In the rows, zero is written as 128.
Each path below is one point turned by a fixed rotation once a step. After each direction that follows a path, write how fast that rotation turns it, in deg/step (0 if it stays still).
Each turn is a multiple of 5 degrees from 10 to 175, or 0.
Each row of a path follows its step; steps can be skipped.
Rotation 1:
step 0: [129 128 113 140 135 133 130 129 127 136 131 128 130 130 132 127 129 133
 124 120 120 133 122 126 135 129 121 133 133 122 130 122 129 132 121 129
 122 127 142 130 120 119 121 125 117 138 135 110 134 122 120 127 123 134
 120 127 129 132 119]
step 1: [121 120 120 125 119 127 134 128 122 122 129 117 138 127 131 128 126 140
 130 122 129 138 133 123 133 125 118 115 130 128 122 116 120 142 120 124
 138 125 135 134 130 122 135 127 127 128 125 123 130 122 126 133 128 129
 126 137 141 132 130]
step 2: [132 126 126 137 124 124 129 137 127 126 125 122 131 136 121 126 126 128
 130 125 120 143 126 134 140 132 132 124 124 130 119 132 121 122 121 119
 134 116 143 131 128 128 126 123 121 132 123 131 128 113 125 116 133 125
 116 128 120 132 131]
step 3: [128 132 121 133 132 121 128 132 122 137 129 117 137 133 138 129 124 124
 134 128 129 127 122 119 128 134 121 133 137 121 127 126 127 127 128 129
 127 119 134 132 131 110 119 134 110 132 126 118 123 122 119 124 125 130
 125 131 134 138 133]
step 4: [123 120 125 128 124 128 122 122 132 129 125 126 136 129 128 133 136 128
 128 128 137 145 133 132 138 121 113 125 119 124 116 120 127 135 125 130
 132 133 133 128 128 123 121 120 118 130 127 123 133 120 127 129 133 129
 126 136 136 143 138]
step 5: [124 133 117 135 128 132 122 129 122 124 124 130 136 137 123 139 128 130
 134 111 124 131 124 136 135 138 123 124 124 133 126 128 126 121 125 125
 132 120 148 132 121 130 122 129 123 121 113 129 125 124 130 128 125 129
 117 134 129 135 127]
step 6: [134 129 128 139 126 129 132 128 125 125 128 111 128 143 129 136 127 139
 127 133 127 127 121 129 126 137 115 131 128 123 130 122 127 129 135 125
 134 130 131 135 138 116 126 133 112 131 124 123 124 112 131 125 132 125
 129 134 135 132 128]
step 7: [123 126 119 131 119 124 135 127 126 129 129 126 129 137 131 130 142 119
 130 130 123 138 134 124 138 124 115 129 105 121 121 125 134 132 123 123
 132 129 128 129 130 120 123 135 118 122 127 129 125 129 127 123 127 128
 117 130 127 138 132]
step 8: [134 142 121 129 131 133 131 131 127 129 123 139 139 130 129 141 129 122
 136 118 117 137 118 129 130 130 122 123 129 127 129 115 132 125 125 119
 130 127 135 124 127 121 116 120 117 124 126 126 135 119 133 132 127 126
 122 138 130 128 121]
step 9: [137 119 117 139 128 137 141 129 125 128 131 117 126 132 139 136 127 139
 127 127 124 138 130 128 137 144 117 138 128 131 125 118 129 129 129 130
 138 136 128 129 130 125 126 121 128 129 120 120 125 122 131 127 123 132
 125 137 134 130 130]
Directions:
[126 130 128 126 128 131 128 129 132 128 126 126 127 127 127 130 129 130
 130 128 127 130 129 129 127 125 129 125 128 126 128 129 129 127 125 129
 129 125 128 124 130 128 129 126 127 127 124 127 126 129 129 127 128 129
 128 131 126 128 126]
115
Rotation 2:
step 0: [117 128 131 140 129 122 127 129 144 113 130 122 129 143 129 124 125 127
 121 131 128 137 119 129 133 127 125 133 122 127 124 117 126 127 121 124
 123 135 142 124 125 125 136 123 127 118 122 125 126 130 129 131 124 138
 131 116 134 124 131]
step 1: [120 121 134 136 139 137 129 125 133 135 132 142 123 131 129 122 129 123
 144 124 137 130 136 131 129 130 119 130 132 125 132 120 130 127 136 122
 132 117 137 134 122 125 141 126 121 124 132 134 122 139 129 134 118 124
 133 135 129 132 126]
step 2: [125 130 130 123 132 127 126 136 142 133 138 124 138 135 142 124 123 132
 139 134 126 127 118 136 123 137 129 129 120 132 131 121 123 116 118 117
 124 132 139 118 138 133 132 129 125 125 129 121 136 127 130 136 125 133
 136 124 127 132 129]
step 3: [135 122 130 142 143 132 115 116 138 130 133 128 117 129 127 127 136 130
 134 129 123 135 130 124 140 126 130 132 131 117 133 127 127 133 129 124
 125 129 127 124 120 134 140 124 123 125 137 121 134 141 126 134 122 125
 133 119 123 126 128]
step 4: [118 130 128 126 126 128 145 130 134 135 143 137 125 136 135 125 136 130
 126 131 132 129 125 137 129 138 121 129 121 135 127 129 129 120 119 118
 129 126 136 130 124 135 129 119 127 130 127 126 124 142 118 134 129 126
 130 114 130 116 129]
step 5: [132 128 132 141 135 115 124 124 127 133 133 127 137 140 125 136 135 125
 141 128 124 131 129 137 134 142 121 128 130 121 127 128 134 133 124 124
 124 121 122 117 133 127 135 123 122 133 134 131 135 141 135 127 121 136
 134 136 126 132 124]
step 6: [132 130 129 134 129 123 129 129 133 139 130 134 128 139 136 119 133 124
 117 134 136 121 112 129 139 138 127 138 132 121 123 119 124 124 128 122
 132 134 134 127 128 132 129 130 128 121 127 114 123 139 127 130 127 127
 126 113 133 137 136]
step 7: [121 129 142 133 136 120 127 115 130 130 141 131 121 140 125 131 132 132
 134 126 130 128 128 131 133 125 118 127 131 132 130 128 128 130 122 117
 119 131 131 125 125 120 132 134 120 124 140 146 123 134 137 133 125 128
 119 121 129 127 121]
step 8: [126 133 120 132 137 127 131 132 129 138 134 135 135 141 132 117 126 130
 129 124 126 122 129 130 140 144 130 124 127 119 129 116 119 111 123 132
 130 129 131 127 126 127 135 127 130 124 125 131 129 127 125 134 112 137
 130 130 139 123 134]
step 9: [124 118 139 145 132 125 119 123 138 124 126 124 133 133 141 126 126 126
 132 126 127 139 124 134 128 126 131 136 131 124 121 125 129 133 127 115
 124 131 136 114 118 126 125 131 127 118 125 137 129 141 134 132 125 127
 130 126 134 121 130]
Directions:
[128 129 130 129 128 124 126 126 127 126 129 127 130 128 126 128 129 125
 129 125 125 129 130 127 129 124 127 126 127 128 129 126 128 130 126 128
 131 127 126 129 125 127 131 131 127 128 131 127 128 127 128 129 129 129
 131 129 126 129 129]
160
Rotation 3:
step 0: [128 137 133 140 123 117 130 124 122 125 118 135 131 134 133 133 131 130
 128 130 121 133 133 141 132 135 136 139 126 128 139 130 138 132 135 136
 134 134 119 133 129 130 125 132 128 136 127 120 131 124 119 135 122 134
 120 127 125 124 127]
step 1: [130 125 133 134 130 132 120 126 120 133 141 146 124 126 133 128 132 127
 131 128 134 120 137 128 139 127 128 133 122 127 131 129 140 124 133 130
 123 123 131 128 129 126 117 128 127 124 120 135 126 131 120 134 123 140
 118 120 126 122 128]
step 2: [132 130 135 134 130 126 132 126 119 127 120 140 123 128 138 132 130 127
 135 115 136 128 125 135 141 123 122 140 134 134 122 140 128 136 136 126
 120 134 125 134 123 132 123 131 128 126 129 127 120 128 127 125 122 120
 131 131 118 123 130]
step 3: [143 122 121 129 122 128 125 129 123 128 128 137 127 118 128 119 128 137
 142 125 135 128 126 128 135 121 122 137 130 115 117 125 135 123 130 131
 128 129 126 123 117 144 124 132 130 129 128 129 131 129 120 132 126 133
 127 133 133 134 130]
step 4: [130 132 127 129 134 117 127 124 124 126 118 131 119 123 122 124 131 131
 137 123 122 129 122 134 132 134 132 144 117 129 124 134 126 132 128 131
 137 130 130 125 116 132 131 137 122 128 122 131 117 112 126 133 132 127
 128 118 127 134 124]
step 5: [134 133 134 141 126 125 125 129 114 132 126 134 133 121 136 129 128 128
 123 130 123 129 133 138 122 135 137 139 122 119 128 126 140 131 132 133
 137 128 117 122 129 137 129 126 124 132 121 124 132 129 120 137 130 131
 118 128 134 128 133]
step 6: [131 125 129 129 124 127 116 131 122 129 129 149 120 129 134 127 137 131
 123 125 121 127 128 128 133 133 131 136 125 139 129 133 138 132 134 132
 124 127 130 132 129 119 126 121 125 124 122 139 123 118 124 130 118 136
 120 118 125 122 128]
step 7: [131 135 132 137 127 135 130 123 122 127 124 143 127 133 134 134 125 135
 134 123 131 122 130 139 134 122 126 141 136 126 129 127 135 130 136 130
 124 128 119 141 122 134 119 130 134 132 133 123 129 127 124 129 127 125
 120 133 116 119 132]
step 8: [132 130 123 124 128 120 119 129 118 123 132 141 125 124 130 118 129 130
 144 127 138 129 134 124 142 123 124 138 126 127 119 126 135 119 131 127
 124 129 132 123 118 131 122 138 129 125 124 133 123 131 128 127 125 139
 126 128 120 135 128]
step 9: [131 133 131 138 133 118 137 129 119 129 115 130 128 127 127 126 131 132
 138 120 133 134 125 144 137 131 126 135 120 125 122 137 122 134 128 131
 128 131 127 125 119 141 128 136 123 128 127 121 126 121 122 137 123 127
 130 123 130 127 120]
Directions:
[126 129 128 127 128 128 127 129 131 126 125 127 126 128 129 130 129 126
 129 126 128 132 127 129 127 130 129 131 127 129 130 129 129 129 129 127
 126 128 128 130 129 130 127 130 129 128 128 126 126 126 132 131 125 127
 132 129 130 125 129]
160
